A single turn carries every row of the set below to another of its rows. Some are shown first; where does it send the rows asked next?
z271: [-32  -2   5   4 -16  -7  -4  -8   3  -8  -2   8  -7 -23   5  -2 -12   4
   0 -16  -2  -7   8 -14   1 -16 -10 -31  -6   7   6 -31   4   7   7 -14
  -3   0 -11  -8  -6   3  -8  13 -11  31 -33   5   8  14  -4  10  16]
z242: [-20 -20   5 -18 -14 -15 -22  -6   5   2  18  -3  -7 -11  31  -4   0  -9
  -1  13   3 -10  10  -7   4 -16 -19  -6  -4 -13 -10 -26  -5  14  -8 -30
  10  -7   1 -17 -19  11   6  -3   5   8  -1   0  19   3   2  -6  22]
z257: [-19  -2 -12   6  -2  12   0  37   4   7 -30  20 -20  19  14   4  -3   0
   8 -18 -20  -1 -13 -14  -2  24   5  20 -17  13  12   0  10  -5  14  -4
  -3  -9  12   8 -12   6   4  -2  -6  -5  -3   8 -24   5  10  25  -3]
z425: [-25   0  -1 -12   4  -8 -32   0  22   1  22 -10   2 -12   3 -14 -23  -2
  16  -6   1  -6  11 -16   4 -16 -11 -31  15   2 -14 -18   9  12  -2 -24
   0 -13   1  -1 -28  12  13   6  -6  11 -11  14   4   6  -2   9 -11]
z713: [ -6  -1  -8   2 -21 -18 -11  -7 -20  -6   5   8  19   2  34  -1  -4  -2
  10   3   2 -17  17  -5   9 -19 -13 -17  -8   2 -15 -37   9  14  -2 -20
   1 -12  -2 -21 -17   2 -11  -1  -4  11  -7  11   2  -8  -2   3  13]
z58: [-27 -13  -1   4 -14 -17 -10  -6   2  -9   1   9 -10  -6  17  -2  -3  11
  -5  -4   3  -8   9 -14   1 -28 -19 -24  -3   2   4 -26  -4   9   7 -17
   0  -8 -12 -16  -9   6  -5  -2  -2  33 -30  -1   1  11  -2   5   9]
z243: [ 14   5  20  10   1  21  -7   5   4  18 -16  -9  -7  -1  -6 -10  -2  -8
  22   0 -28  -4 -11   2 -11 -15  -6   4  15   3   0   4 -10  -8  10  11
 -10  21  -3   0   3 -22 -26 -12  15 -20 -14  20  -7  -4  18 -14  -6]
z208: [ -3   5   4  -6 -19   5 -11  -6  -3   1   4 -15   4   0 -33  -9   7   1
   3  -9 -19  10 -20  39  25  12   9   9  -8 -13   1   6 -12  -2   3   8
  18   8  -2  -4  14   6 -17   8   2 -20   0  17  -5  -9   0   4   1]
z591: [ -9   3 -12   5   8  22  21  38   1   4 -32   8 -12 -10   3   9  -8  -2
  10 -17 -11  -3 -12 -20  -4   8  12  26 -14  -1  20  11   2  -8   5   5
   0   6   8   5  -7  -3  14  -6  -7 -22   1   6  -9  -8   9  17  -7]
z445: [-18 -19  11 -21 -12 -13 -25  -7   5  12  20  -2 -16  -9  25   1   1 -12
   5  -4   4  -8  11 -11  15  -4  -2  -6   8  -6 -20 -31   3   5  -6 -34
  11   5  -3 -16 -19   4  10   4   7  -4  -1  -3  25  -1   0   5  22]
z515: [ -7   0   2   7 -22 -17 -10 -20 -17  -4  14  12  19  -4  20  14   3   2
  15  -2  -3 -19  18 -17  11 -12  -1 -13 -13  11 -12 -42  19   2  -8 -14
   0  -3   5  -7 -15  -5  -5  -3  -6   4 -13  11   7  -5  -3  -2  15]
z832: [-22   7   5 -18  11   2   6  18  14 -12  21   4  -7  29 -23   5   2 -20
  -8  -4  -7   5  -7   7  -5  18  -7  31 -19  13  11   1  -8   3   0   9
  -6  -5   2  17  -9   4  -3 -10 -12  12  12   0  20   4   3   7 -19]
z761: [ 10  -5  11   9   6  20   3  11  10  13 -21 -12 -13   2  -1  11  -7 -19
  12   3 -25  -2   0   4  -7 -10   8   6   2  -6   2   4  -3 -14   2  20
 -17  25  14   6  -2 -17 -21  -9   7 -24   8  38 -15  -7  18   8   0]
z412: [  1  -4   1  -4  -1  13   4   4   0  -2   4 -21 -18   4 -28   7  20  -1
  -6  -8  -7   5 -23  34  13  12  16   2   2  -8  -5  16  -5 -10 -11  21
  15  17  11   3   5   4  -6   2   4 -13   5  28  -3  -6  -1   1  -4]
z577: [ -4   9   6  -7  19  15  17  11   9  -9  15   5 -10  20 -19  13  -9 -20
  -4 -16  -1   6  -1   9   8  20   9  24 -17   3  13  18 -11   2   8  16
  -3  -2  -6   2 -13  -4  -1  -1 -18  -6   4   7   7 -18  -7  19 -21]
z372: [-14   5  -5 -11 -12   9 -13   3  -2   3  -5 -22  -8  14 -19  -3   7 -12
  -3  -6 -20   2 -21  39  10  11   9  10 -16   2 -19  -3 -14  -3 -12   6
  24   4  19  -3   8  11 -19  12  17   0  13  32  -2  -8   1   7   1]
z329: [ -5  15  13 -12   6   9   1  14   3  -9  26  11  -4   9 -17   0  -4 -13
  -2  -5  -6   5 -12   6   9  23  -5  35  -5  -2  16   2 -16  -1  14  11
 -10  -2 -14  17 -20  -5  -3  -6 -26 -11   0 -13  13 -11   5  -2 -18]
z699: [ -7   5  -4   2  -1  17  -2  26   6  12 -32  13  -7  -4  10  -4 -10  -2
  10 -14 -26   9 -14 -12   4  19   6  22   0   0  23   0   3 -10  14  -8
   3   0  -2  -1 -16  -5  11  -6 -11 -32 -15  -4 -34   0   7  14  -7]
z368: [  3   0   3   4  -4  20 -10  20  -2  18 -24 -12 -17  21   0   4   9 -20
  11  -1 -22  -7   4 -10 -17 -15 -10   6   2  16  -5   3  -3 -13   5  10
 -14  11  17   7  -1 -18 -26 -16  27  -4  -4  24  -9  -5  15  -9   5]
z833: [-22  -4  -8  -4   2 -24 -26   0  18  -5  22  -1   2   2  19 -16 -23  -1
   5   6   1 -11   7  -1  -5 -15 -16 -29   8  -5 -13 -27   4  15  -1 -24
   6 -18  -1  -8 -23  13   5   3 -13  10 -12  11  -4  11   0  12   0]

z412 turns into z761
z713 turns into z58
z425 turns into z445
Where do these go?
z372 turns into z368
z699 turns into z329

